One turning vector, and how many steps it has turned:
The counts run from 0 to 561.
[116 132 147  96 123 151 161 141 122 118 119  81 138 111 111 106  99 104
 100 187 138 138 136 123 172 140 113 131 100  68 173 123  98  94 116 105
 166 200 123 151 113 104 130 102 170 182 126  97 163 119 148 122 107 134
 128 123 153 103 128 135 145 122 107 123 154 138  83 147 179  98 157 118
 118 131 119 166 137 159 143  99 119 171 126 118 128 140 142] => 230
[121 105 135 127 197 117 119 143 102  91 133 152 118 115 147 147  82 143
 104 121 102  53 110 132 109 139 101 175 125 182 114 129 170 124 117 105
 132 109 116 169 114 141 171 135 120 122 113 128 178 120 129 130 196 112
 115 161 109 133 102 124 156 106 156 116 116 155 128 179  82 119 163 126
 139 127 177 103  71 107 143 134 138 124  96 143 108 101 141] => 434
[129 127 125 115 100 100 142  95 169 164 144 137 187 181 160 143  95 122
 156 137 149 149 152  92  80  78 171 139  98 154  94 111 136 146 138 122
 160 150 112 126 141 140 126 111 104 141 121 104 114 128  93  87  59 122
  85 131 134 187 110 119 106 157 110 116 149 129 110  93 138 115  88  89
 179 121 165 171  97  88 144 121 147 140 141 113  96 142 128] => 130
[147 125  94 117  81 152  96 152 156  89 105 126 116 108 142 152  85  95
 103  74  81 121 120  96 144 137 148 157 114 105 173 105 143 113 152 107
 142 100 140 160 105  88 195 107 117 102 151 129 158 106 156 151 127 136
 144 123 142 160 182 123 106 148 141 132 113 148 134 108 152  97 115 106
 172 123 101 176 122 154 108 130 136 125 155 157  93 110 121] => 478
[145 150 143  87  89 189 162 129 130 137  87 114 137 154 132 148 104  73
 123 165 133 127  95 140 148 116 114 149 132  88 140 117 165 141 166 141
 187 116  98 136 107 117 163 134 120 142 105 122 138 147 151 143  87  97
 114 119 125 152 151 120 128 114 160 109 121  87 101 112 143  93  64 108
 162 107 107 204 104 153 138 139 123 112 115 134 102 121 152] => 75
[140  94 129 121 155 127 124 116  89  75 145 154 136  82 148 157  82 168
  78 129  98  94  82 105 120 144 100 170  95 147 103 118 126 123 120 101
 143 130 113 166 137 112 164 135 156 123  90 107 165 112 122 137 189 111
 117 122 104 159 131 129 151  89 158  56 137 146 106 160 148 123 176 112
 156 123 144 120  76 122 152 145 150 142 129 177 100 136 137] => 548
[102 137 123 107 150  94 165 142 160  92 131  85 136 134 124  83  60 100
 100 156 120  93 176 103 102 142 121 171 135 133 123 111 143  85 134 164
 118 156  97 136 118 176 123 100 100 118 152 104 153  98 107 138 150 129
 102 127 108 124  87 170 103 135 165 127 161 167 122 163 149 171 167 119
 144  93 174 136 135  84 154  98 132 161 120 130 160 110 126] => 559
[134  91 100 131 131 192 150 175 135  95  50 122 111 105 112 153 110 120
 109 119 104  93  89 122 130 181 108 146 149 120 130  93 161 160 106 139
 154 132 148 165 140 109 158 159 162 156  88 114 121 128 121 133 122 119
  93 124 117 155 107 119 152  83 124 100 128 164  83 144  94 102 126 111
 151 116  89 172 145 137 113 109 119 113 141 127  70 118 156] => 104
[104 118 106  97 144 108 161 160 165  92 116  78 126 144 115  75  72  95
 119 142 128 102 173  97 123 164 124 174 143 123 118 111 148 101 123 157
 129 148 106 125 124 177 123 113  90 109 165 112 146 108  95 128 132 134
 111 129 122 135  87 165  92 138 153 146 153 180 123 163 137 173 158 115
 145  90 168 151 154  92 153  93 117 163 114 116 160 109 137] => 560
[141 123 107 127 104 129 132 123 176 184  79 125 165 153 161 148  89 127
 155 125 111 135 115 115 146 136 135 136 140 157 114 136 157 155 132  85
 167 143 134 141 131 103 152 108 147 114 116  99 114 134 151  98 104 145
  89 123 139 184 127 125 127 157  82 144 126 154 102 122 110 103  93  91
 180 105 131 182 105 129 154 115 125 145 139  90  59 141 123] => 133
[129 123  95 132 118 167  78 156 174 130  76 162 120 146 161 164 106 105
 152  86 112 135 117 121 131 121 128 157 126 158 172 110 188 159 122  77
 156  98 135 153 105  94 187 127 124 130 147 128 132 130 168 118 124 125
 113 141 147 165 144 104 122 164 106 151 126 148 124 113  71  66  97 117
 183 143 117 164  93 148 105 133 140 124 123 111  64 114 146] => 249
[142 106 156 107 137 143 116 125 104 114 141 178 127 133 159 181 117 129
 128 120 128 112 102 110 100  72 133 157  83 136 138 120 148 130 146 113
 173 102  99 136 112 107 169 157 120 151  91 140 169 144 124 127 134  91
 111 151 140 178 153  94 129 114 147  96 133  89 119  93 111  58  83 129
 159 153 136 139  71 142 106 137 152 101 123 158  87 127 149] => 253
[106  95 103 113 121 152 120 100 160 120 134 158 141 101 180 166  92 165
 107 146 137 138 128 142 124 114  83 127 134 127 128 123 125 139  84  51
 142 150 122 171 115 140 176 101 137 147  96  93 144  91 152 124 158 144
 143 117 102 100 107 124 185 110 110 114 135 161  95 157 131 101 154 110
 148 142 125 150  86 112 192 155 145 186 123 154 100 125 160] => 288
[ 96 102 128  89 133 137 145 169 130 121 120 127 114 160 119 161 112  81
 140 164 169 102 158 150  81 132 119 165 156  91 152 119 171 149 133 135
 149 126  91 152  73 138 155 136 100 172 131 136 163 103 128 155  84  96
 149 162 131  85  81 133 160 101 136 171 135 124 112 166  97  77 130 128
 145 117 117 147 134 117 149 138 122 118  94 128 110  83 162] => 178
[102 117 133  76 122  93 155 138 175 123 173 104 142 147 150  97  68 109
 137 152 147 127 202  98 103 111 124 163 106 111 130 117 137  97 124 117
 117 139  82 120 100 178 148  97  71 126 158 117 152 102 115 129 111 136
 145 119 137 139 117 148  98 144 135 150 129 165 115 133 153 136 147 107
 145 111 190 143 124  95 162 112 151 193 113 136 153 106 134] => 121
[ 92 127 102 148 177  99 140 166 140 102 110 121 103 115 110 139 106 100
 115 108 126  82 176 140  90 148 126 149 151 172 174 122 172 131  91 114
 134 156 147 164 120 146 132 111 144 150 139 109 149 100 111 122 157 127
 120 160 142  83  58 136 137 131  93 167 151 184 123 177  67 118 167 127
 142 123 151 106 137 109 107  96 139 130 108 108 125 100 140] => 499
[151 156  86 123 106 121 124 151 147  71  89 102 127  87 147 136  81  88
  81  78  83 101  97 103 148 179 129 172 137 135 135 107 137 110 142 132
 138 124 158 182 128 112 192  95 137  83 128 118 138  85 131 180 158 127
 124  96 100 163 140 150 113 127 144 107 121 155 111 146 153 137 152 102
 166  97 123 149 135 134 137 154 127 132 155 155 103 107 124] => 39
[173 118 140 131 129 168 133 140 107  82 130 146 125  71 151 157 120 142
  92 126 122 117  64 109 110 130 132 136  99 139 133  93 139 130 108  91
 154 136 154 156 134  86 176 148 174 167  77 113 139 139 128 130 137 107
 114 117 133 150 143 101 156  94 116  55 103  96  85 124 110  84 134 110
 146 150 121 132  91 150 100 160 164 117 151 159  97 127 135] => 545
[147 120  98 125 107 149  98 153 190 156 104 155 148 175 176 143  95 120
 168 106 123 123 128 114 111 133 120 149 141 182 126 130 193 166 119  77
 134  88 116 149 101 136 184 118  95 110 156 132 127 134 147 115 103 141
 108 133 136 174 128 119 120 165 117 159  94 152 112 117  74  98  94 100
 183 118 144 170  90 104 128 146 138 135 121 108  71 109 133] => 247
[111 142  98 120 113 157 157 118 209 115 117 144 116 114 171 151  98 119
 123 113 146 142 153 133  79 109 105 147 145 161 137  65 176 136  69 106
 126 103 136 130 124 164 178 118 100 146 100 102  94  95 118 122 144 145
 110 106  99 135 100 116 119 119 116  86 114 160 107 126  82 124 120 119
 163 143 140 156 117 100 136 138 165 157 120 147 140  76 164] => 506
[144 108 106 115  90  94 126 169 138 117 121  92 157 153 121 135  97  89
 141 114 124 120 161  79 117 125 184 144 106 105 151 133 117 139 155 144
 151 158 134 149 129 102 140 117 127 139 167 132 160 121 121 135  48 119
 137 143 180 167 151 131 111 177 116 174 141 145 107  96 175 108 115  92
 176 107 117 163 155 123 111  93 125 119 161 109  82 133 120] => 417
[102 143 153  81 135 109 151 126 143  99 184 112 135 136 152 102  84  94
 115 174 163 133 181 113  86  77 125 150  92 106 149 111 125  83 121 136
 142 152  76 123  89 162 139  95  91 161 145 106 170 107 104 125 124 124
 139 121 129  94  99 151 120 132 159 111 140 128 114 142 163 117 153 125
 130 143 182 125 107 109 145 123 164 168 100 157 175 103 140] => 119
[110 121 149 111 149 153 136 115 129 109 159 120 134 141 135 121 112 122
 127 180 157 146 182 137 119  78 146 106  82 104 183 132 114 123  94  79
 162 196 115 146 109 117 111 104 151 207 137 121 178 146 133  64  93 119
 121 153 189  87 111 119 155 152 110 129 146 144  82 127 135  80 145 121
 112 160 144 143 121 139 123 101 155 157 115 125 144 130 135] => 346
[112  93 149 108 156 138 174 184 128  84 106 118  80  70 119 144 115  96
 110 124 123  75 134 133 121 152 105 172 137 114 196 102 173 115 120 144
 130 109 127 143 103 127 188 145 115 153 115 126 188 113 120 164 151 119
 145 138 124 118 131 108 128 105 119 141  92 137  99 142  71  95 163 122
 135 123 141 130 136 156 106 114 114 121 114 147 139  76 150] => 438
[100 108 125 121 158 129 174 167 140 107 122 125 109 146 107 164 114  86
 136 127 163  92 169 127  44 112 141 160 127 143 168  86 182 147  93 169
 131 121 127 125 121 153 144 151 103 194 117 130 137 106  82 122 102 101
 116 160 139 113  74 117 130 105 118 123 141 152 103 127  67 105 125 130
 151 135 142 128 141 102 100  96 138 109 114 135 145  79 153] => 502
[119 155 111 146 162 129 154 149 108  83  92  64 112 140  87 126  94  77
 110 133 117  75 170 117 107 124 176 143 132 141 157 117 149 124 133 196
 141 170 140 142 142 133  89 120 135 170 132 128 140 144  89  90 107 114
  90 139 164 124  93 144 106 140 154 136 157 157 107 129 112 131 122 115
 148 115 137 144 170 114  85  69 128  95 123 130 162 118 113] => 272
[126 137 120  83 112 136 123 179 137 110  93  85 144 186 103 101  76  51
 138 141 119 106 142  95 133 144 148 165 122 101 130 134 152 106 183 162
 163 126  98 142  98 120 132 104 104 115 170 132 171 129 133 143  73 101
 123 123 151 152 143 153  95 157 167 169 146 143 128 133 154 113 107 115
 166  87 128 178 152 132 127 117 114 102 127 102  98 117 130] => 302
[ 85  83 108  98 115 123 112 131 129 111 125 159 125 113 143 172 105 141
 104 144 141 130 152 143 122 126  87 153 131  92 156 137 126 153 135  78
 167 151 105 170 115 118 172 114 139 145 115 107 156  86 167 153 139 129
 163 147 111  98 109 128 178 101 122 148 173 176 120 156 154  86 149 102
 143 124 109 149 106 129 190 138 126 167 119 158  77 120 165] => 290
[120 106 114 115 124 134 165 101 165 147  93 102 169 146 143 107  66 157
 136 163 124 140 151 111 143 127 117 141 115 142  86 124 128 140 129 103
 160 188  97 140 161 149  89 114 117 138 110  98 110 147 121  77 119 143
  76 135 132 163 103 142 125 143 136 111 160 178  93 131 155 158 128  94
 154 100 151 196 115  95 176  92 120 172 125 109 122 153 137] => 455
[163 143 117 118 146 177 151 145 157  75 102  90 124 119 147  63  72 129
  96 151  90 108 100 101 147 146 117 151 113 164 105 103 143  79  97 111
 118 154 117 138 120 135 127 120 137 123 140 108 131 155 129  91 158 145
  62 110 137 167 127 151 114 154 169  70 113 156  98 159 129 164 164 127
 135 119 176 164 116 120 125 119 134 161 118 123 147 126 109] => 48
[ 95 134 109  91  89 103 179 124 181 147  89  88 153 131 132 114  71  88
 121 146 126 134 157 107 148 147  97 164 144  95 141 105 142 112 151 146
 151 147 121 132 129 163 149  95  96  99 126  91 127  95 129 144 119 144
 125 105 108 141 116 156  95 133 132 151 142 165 110 145 175 140 129  94
 155  81 137 198 149 116 183 118 114 175 134 130 134 108 153] => 8
[154 158 150 122 139  72 201 128 114 114 124  52 137  93 145 110  80  96
  90 132 100  93 128 103 141 152 135 152 117 148 121 111 124  95 140 170
 113 166 132 143 143 146 163  95 119 113 107 115 162 129  97 145 145 133
 110 100 117 165 146 148  92 144 131 109  88 117  94 147 151 157 160  89
 160  97 188 135 121 120 141 141 115 153 126 143 172 113 106] => 266
[145 121 107 113 117 121 122 128 182 137 141 150 162 199 161 146  91 108
 155 132 144 132 148 103  62 102 148 154 133 177  97 118 185 151 124 124
 137  97  97 141  99 150 161 112  77 133 140 127 130 133 125 108  91 114
 101 125 136 171 101 132 124 156 127 129 108 130 123 117  86 114  98 106
 192 126 168 146  89  81 138 147 144 115 119 127  85 108 120] => 245
[106  96 101 133 159 154 131 135 123 104  89 123 139 135  96 128  87 150
  96 136 117 112 138 104 132 142 130 139 113 127 138 132 127 137  97  96
 163 198 137 159 156 101  97 129 185 172 113  98 137 134 122  72 132 129
  84 151 148 139  85 132 147 119 129 107 191 195  96 157 132 122 157 115
 135 130 110 152 137 117 133  65 123 142 134 100  91 155 137] => 166
[147 143 121 110 117 147 148  95 155 141 115 107 176 203 165  99  73 117
 148 171 130 139 160 116 121 102 145 137 116 153  79 130 152 138 135 124
 158 142  80 126 122 153  95  99  94 128 145 119 128 169 130  78  86 130
  81 123 144 162 126 150 120 179 167 124 126 145 112 129 142 147  99 103
 163 106 169 180 102 101 158 118 131 134 105 112 140 143 100] => 16
